The rows of a group are copies of one hidden pattern, each with its numbers shuffled. There are 3 groups. The first row asked about is in group 0, and each new group gets the next number.
Each row in order, then its group:
-0.07  0.34  0.03  0.96  0.15  0.80  2.19 -2.22 -0.91 -1.67 -0.04  0.90 -0.07 -0.12 -0.25  0.03 -> 0
 0.29 -0.07 -0.15 -1.47 -0.18  2.13  0.63 -0.15 -2.28  0.95  0.20 -0.27  0.29  0.96 -0.02 -0.87 -> 0
 0.76 -1.04 -1.18 -1.13  0.74  1.08  1.06  0.78 -1.12 -0.96 -1.11  0.94  0.67 -1.27  0.71  1.12 -> 1
-1.25  0.88 -1.26  0.76  1.06  0.68  0.79  0.70 -1.18 -0.87  1.32  0.79 -1.31  0.83 -0.76 -0.97 -> 1
 0.90  1.14  0.73  0.61  1.24 -0.76 -1.29 -1.24  0.66 -1.00 -1.07 -1.12  0.73  0.92 -1.30  0.63 -> 1
-0.98 -0.95 -0.94  0.71  0.78  1.18  0.76 -1.22  0.67  1.07 -1.22  1.08 -1.27  0.66 -1.23  0.89 -> 1
 0.88  2.12  0.78  0.41  0.06 -1.56  0.20  0.00  0.26 -0.20 -0.11  0.68  0.02  0.01 -2.32 -0.86 -> 0
-0.98  0.51  0.91 -1.21 -1.30  0.67 -1.22 -1.01 -1.16  0.82  0.73  0.75  1.16  1.06 -0.79  1.23 -> 1
 0.02  0.15 -0.83  0.00  2.03 -1.66  0.17  0.86  0.99 -0.17 -0.21 -0.09  0.49 -0.25 -2.37  0.16 -> 0
-0.79  0.41 -1.69 -0.85 -0.33  0.68  1.09 -1.38  0.80  1.06  0.88  0.53  0.06  0.97  0.92 -2.01 -> 2
 0.67  0.82  0.68 -0.96  0.50  1.09  0.93 -1.07 -1.21 -1.25  1.18 -1.18 -1.12  0.77  0.82 -1.00 -> 1
-0.01 -0.16  0.04  0.14 -0.13 -0.09  0.98 -0.92  0.14  2.11 -0.06 -2.32 -1.58  0.72  0.97  0.38 -> 0
-1.02  1.08 -0.93  0.73 -1.28  1.29  0.71  0.55 -1.12  0.76  0.55 -1.25 -1.15 -1.20  0.89  1.15 -> 1
 0.97  0.09 -0.21 -0.19 -0.07  0.33  0.58 -2.48  0.89  0.14  0.02 -1.47 -0.84  0.27 -0.04  2.16 -> 0
 0.65  0.75  0.65  1.23  0.96 -0.96  0.89  0.68 -1.01  0.87 -1.03 -1.07 -1.25 -1.23  0.92 -1.27 -> 1
-1.19  0.74 -0.82  1.16 -1.24 -1.03  1.20  0.77  0.93  0.72  0.99 -1.09 -0.82 -1.28  0.67  0.59 -> 1
-0.83  0.82  0.76  0.67 -1.09  1.05 -1.08  0.86  0.75 -0.86  1.19 -1.29  0.95 -1.35  0.91 -1.40 -> 1
 0.10  0.75 -0.73  0.80 -1.68  0.87 -0.31  0.97  0.30  1.02  0.82 -2.00 -0.82  0.41  0.65 -1.51 -> 2
 1.09  0.88 -0.95  1.17 -1.17  0.77  0.76  0.62 -0.81 -1.20 -0.86 -1.30 -1.28  0.62  1.17  0.72 -> 1
 1.15  0.60 -1.23  1.02 -0.96 -0.90  0.66 -1.28 -1.07  0.93  0.65 -1.45 -0.94  0.92  0.86  0.62 -> 1
-1.02  0.68  0.81 -1.14  0.65  1.03 -0.88 -1.27 -0.98  0.97  0.61  0.79 -1.28  1.18  0.88 -1.39 -> 1
 0.95  0.42  0.94 -0.34 -1.58  1.15 -1.84  0.17  0.85 -0.74  0.98  0.76  0.39  0.74 -1.41 -0.75 -> 2
-0.93  0.66 -1.31  1.16  0.73  1.09  0.60 -0.93  0.81 -1.31 -1.20  0.89 -1.23 -1.08  0.79  0.98 -> 1
 0.00  0.91 -1.56 -2.30  0.01 -0.14  0.93 -0.12 -0.87 -0.20  0.71  0.10  0.19  0.32  2.06 -0.06 -> 0
